In the rows, 128 means zero.
The rows of Y fall into 4 groups, and each row is roughly a mix of its group's hidden directions.
Y (152 x 11):
[[125 106 132 177 178 107 171 136 137 127 117]
 [143 132 116 103 128 175 125 159 103 134 184]
 [159 138  90 103 116 176  87 150 123 143 118]
 [ 70 133 129 126 145 155  92  82 121 133 116]
 [110  92 136 122 111  81  87 112 169 120 120]
 [ 79 122 136 122 108 144  63 105 126 136 133]
 [150 152 124 119 172 180 152 158 111 122 148]
 [ 90  95 159 169 116  91 136 108 155 143 131]
 [143  66 134 154 156 129 154 121 147 165 136]
 [ 94 116 141 124  96 163  80  88 133 143 137]
 [ 88  63 153 118 136 113 113  98 131 118 127]
 [127 140  97  73  72 131 122 130 140 149 116]
 [124 183 147 107 137 175 114 130 106 152 153]
 [175 116 138 164 165  97 141 166 113 122 121]
 [141 150 112 118 130 174  68 139 114 107 106]
 [126 133 171 155 191 131 146 117 110 102 131]
 [ 87  92 146 161 108 127 103  83 124 113 144]
 [109  98 147 113 114 110 132  80 173 141 161]
 [ 87 167 134  96 112 179 111 113 116 144 134]
 [120  76 161 135  99 122 137  86 163 133 140]
 [173 107 127 132 146 166 106 169 150 120  96]
 [ 81  98 141 106 115 108  87 115 169 133 136]
 [111 123 163 158 185 114 146 100 135  98 136]
 [ 85 104 151 118 159 111 150 136 180 145 141]
 [177 114 144 150 141  87 165 163 127 116 142]
 [ 93 142 154 175 102 153 116  87 134 108 140]
 [125 124  85 107  63 143 110 136 141 154 124]
 [114  97 150 163 169 122 158 127 134  88  97]
 [ 83 108 162 176 146  89 121 114 128 121 132]
 [ 85 123 135 151 171  92 143 127  96 101 108]
 [ 81 150 158 178 149 146 128 123 116 105 110]
 [ 93 146 148 109  80 121 133  94 161 153 150]
 [108 163 138  95 155 151 125 112 113 121 186]
 [166 162 106 123 145 151 140 178 104 114 154]
 [111 110 128 100  67 119 143  87 152 143 141]
 [187 130 145 135 140 174 147 116  90 127 128]
 [103 125 132 111  95 173  97 107 126 162 166]
 [108 146 128 114  87 171  82 111 123 147 155]
 [159  94 124 134 114  63 109 160 123 125 133]
 [109 108 135 141 131 115 148  84 161 167  85]
 [105 111 139 118 150 123  66 140 172 109 116]
 [113 145 134 124 131 189 101  99  91 118 154]
 [136 131 106  96  54 129 127 146 142 147 135]
 [181 111 113 111 112 133  72 124 159 122 136]
 [130  98 123 160 182 136 140 132 105  88  99]
 [104 106 162 155 175  89 148 102 121 111 123]
 [107 145 123 172 183 115 147 158 116 103 119]
 [178 121 106 136 171 167 122 156 123 123 100]
 [143 140 117 115  67 108 162 125 165 152 114]
 [127 100 130  93  65  97 119 124 144 155 133]
 [ 74 121 151 132  97 140  89  91 125 113 147]
 [130 104  89 106  68 106 123 123 153 138 103]
 [111 100 152 113 141  67 132 120 124  93  96]
 [ 98 126 152 155 167  83 113 123 147 114 167]
 [172 138  97 105 115 179 138 158 115 144 143]
 [124 169 117 114 139 191 170 125 117 124 132]
 [144  81 134 167 136 107 172 121 150 141  99]
 [152 124 124  97  80 130 157  92 161 146 153]
 [106 114 138 134 119  90  69 114 150  96 105]
 [136 105 136 122 127  89 129  75 164 110 165]
 [130 180 120  66 115 132 126 147 132 155 118]
 [117  80 119 151  88  78 107 125 133 123 108]
 [138 145 108 111 137  75 131 183 119 150 149]
 [109 107 118 135  75  88 115 134 129 133  78]
 [ 93 162 174 144 104 114 150 130 169 133 147]
 [146 138 115  79  72 130 137 116 158 155 138]
 [111 153 136 120 125 150  96 113 134 145 198]
 [117 147 139 140  79 122  63 108 131 113 124]
 [131 119  85 121 140 120 125 171  85 105  88]
 [148 134 114 117 168 177 150 131 120 102  82]
 [108  86 156 152 122 100 151  81 154 132 110]
 [ 97 107 139 150  88 106  67 136 136 139 123]
 [187 163 111 163 138 150 126 150 130 113 105]
 [104 102 158 137 111  88 167  86 143 125 148]
 [ 79  99 148 145 133  98 161  90 127 105 119]
 [114 116 155 183 155 147 112  96  96 111 142]
 [129 113 124 113  92  86  71 133 162 131 132]
 [ 92 117 153 165 166  88 115 121 117  97 115]
 [151  86 156 147 157 119 162  84 146 116 138]
 [120 143  98  85  84 148 119 160 117 148  96]
 [147 138 140 148 183 134 182 106 117 109 141]
 [180 147 104  97 146 166 152 151 119 120 108]
 [ 65 112 136 155 145 145 117 154 101 105 110]
 [173 162 115 130 140 156 132 161 108  81 124]
 [166 154 110 100 101 168 157 135 138 158 153]
 [151 125 134 135 126  56 170 146 133 119 135]
 [178  97 124 125 152 117 153  85 156 107 119]
 [146 181  97 116 126 139 113 183 108 133 124]
 [100  76 148 128 135 166 143  82 138 143 131]
 [147  96 131 153 169  82 153 148 135  96 116]
 [145 178 116 100 161 165 127 151 103 112 147]
 [159 157 105  86 112 178 112 118 109 125 147]
 [139 158 113 103 118 187  85 138 106 123 140]
 [ 85 124 151 139 166 133 132  90 145  99 166]
 [ 87 131 115 118 136 182 154 130 118 111  83]
 [103 114 135 105  78 119  97 100 174 139 138]
 [155 136 128 150 182 171 125 128  91 104 133]
 [109  73 169 148 135 135 109  92 157 130 122]
 [145 123 145 149 180  89 158 107 157 106 136]
 [154 119 104 128  64 125 117 155 137 159 103]
 [104 168 114  96 129  85 103 155 113 104 105]
 [ 64 132 159 131 137  97 128  94 146 107 130]
 [120 115 141 156 153  94 191 111 143 119 105]
 [144 129 148 170 177 150 127 131 102 129 174]
 [177 138 158 163 157 150 138 160 156 122 142]
 [ 93  83 105 143  99  86 118 141 144 115 101]
 [103 135 144 119  80 104 146 111 133 155 181]
 [131 100 101  92  78  86 151 140 120 128 111]
 [ 80 100 141 150 111 162 114  82 114 111 129]
 [129 166 118 128  92 164 100 149 112 177 131]
 [164 120 131 151 148  77 175 152 131 110 130]
 [147 136 141  95 138  70 157 158 144 130  98]
 [160 167 104 116 104 139 144 171  97 154 147]
 [109 104 151 109  77 134 104 110 172 155 130]
 [129 111 136 117  92 123 158  69 153 139 160]
 [146 121 150 139 171 172  75 124 145 143 122]
 [104 128 140 148 101 106 185 129 163 149  99]
 [125 197 105 110 102 134  96 145 123 138 113]
 [103 123 133 140 108  73 184 134 116 105 132]
 [ 94 157 129 123  94 154  77 127 113 130 165]
 [107 145 141 124 179  95 134 156 121 112  81]
 [ 93 139 144 107  84 128 162  93 134 146 164]
 [115 152 164 147 187 154 136 144  96 115 132]
 [135 140 117 139  87 147 178 157 121 174 122]
 [105 102 144 137 103 173  93  82 140 146 134]
 [123 182 120 137 165 144  89 149  97 141 141]
 [148 141 124 165  93 126  91 109  74 113 127]
 [100 137 134  88  83 112 120  90 162 135 151]
 [119 113 107 133  79 114 118 149 118 145  67]
 [110 122 163 160 180 124 148  91 133  99 129]
 [166 127  95  94  78 114 127 114 158 151 132]
 [130 104 146 167 173 170 152  99 125 113 115]
 [182 100 130 114 128 147 161  94 165 128 136]
 [142 104 109 110 103  79 145  97 171 120 107]
 [164 100 130 147 169 117 182 136 135 112 106]
 [138 113 107  63 125 128 109 139 178 132 122]
 [152 138 110 135 165 138 167 161 103 111  84]
 [107 149 132 141  90 159  66 113 127 137 148]
 [127 187 109 115  99 170 105 135 121 153 141]
 [134  74 146 121  78 131 102 121 162 147 130]
 [139 131 145 142 146 154 123  84 137 126 194]
 [109 120 164 140 120 152  90 102  93 124 175]
 [161 135  91  69 111 154 124 116 143 143 106]
 [ 97  97 142 154 158 137 151  75 130  99 121]
 [127 112  73 118  89 140 123 180 132 140 115]
 [190 124 136 137 137 164 161 112 103 127 103]
 [ 86  91 134 157 148 105 152 111 106  92 107]
 [103 131 143 147 117  87  67 160 142 130 139]
 [117 142 164 160 186 151 137 141  95 113 129]
 [147 115 115 130  86 177  83 132 149 139 104]
 [171 165 103 107 110 158 123 161 118 152 155]
 [113 113 158 169 163 158 110 109 117 131 173]]

One row of each group comes first, with its name. Which group is each row after those in?
[162 155 137 173 127 158 144 171 138 115 156]
W
[159 165 117 128 131 177 141 147  88 142 158]
C
[105 179  98 110 145 116 135 149 130 171  97]
B
[125 152 138  87  89 109  99  90 144 152 154]
K

[116  74 159 164 135 112 143  90 144 108 121]
B
[149  84 150 147 133  86 144  91 126 100 102]
K
[150 153 166 142 134 127 168 159 178 115 123]
W
[ 96 117 145 180 175 142 114 116 103 105 129]
W
[ 99 120 140 112 100 170 134  74 144 159 127]
B
[ 77 178 124 115 105 104 100 140 113 127 148]
B
[178 136 131 169 143 105 158 145 130  87 113]
B
[148 108 118 132 122  78 145  87 178 121 133]
K
[154  61 125 127 124 123 164 106 143 105 110]
W
[ 92 116 118 118 144  85 167 121 109  98  90]
W
[117 169  91 120 141 123 111 118  71 140 155]
W
[119 162 142 154 180 162 142 164 106 131 118]
K
[108 116 127 163 174 183 127 141 111 122 153]
B
[158 192 110 135  95 157 115 139 130 148 137]
B
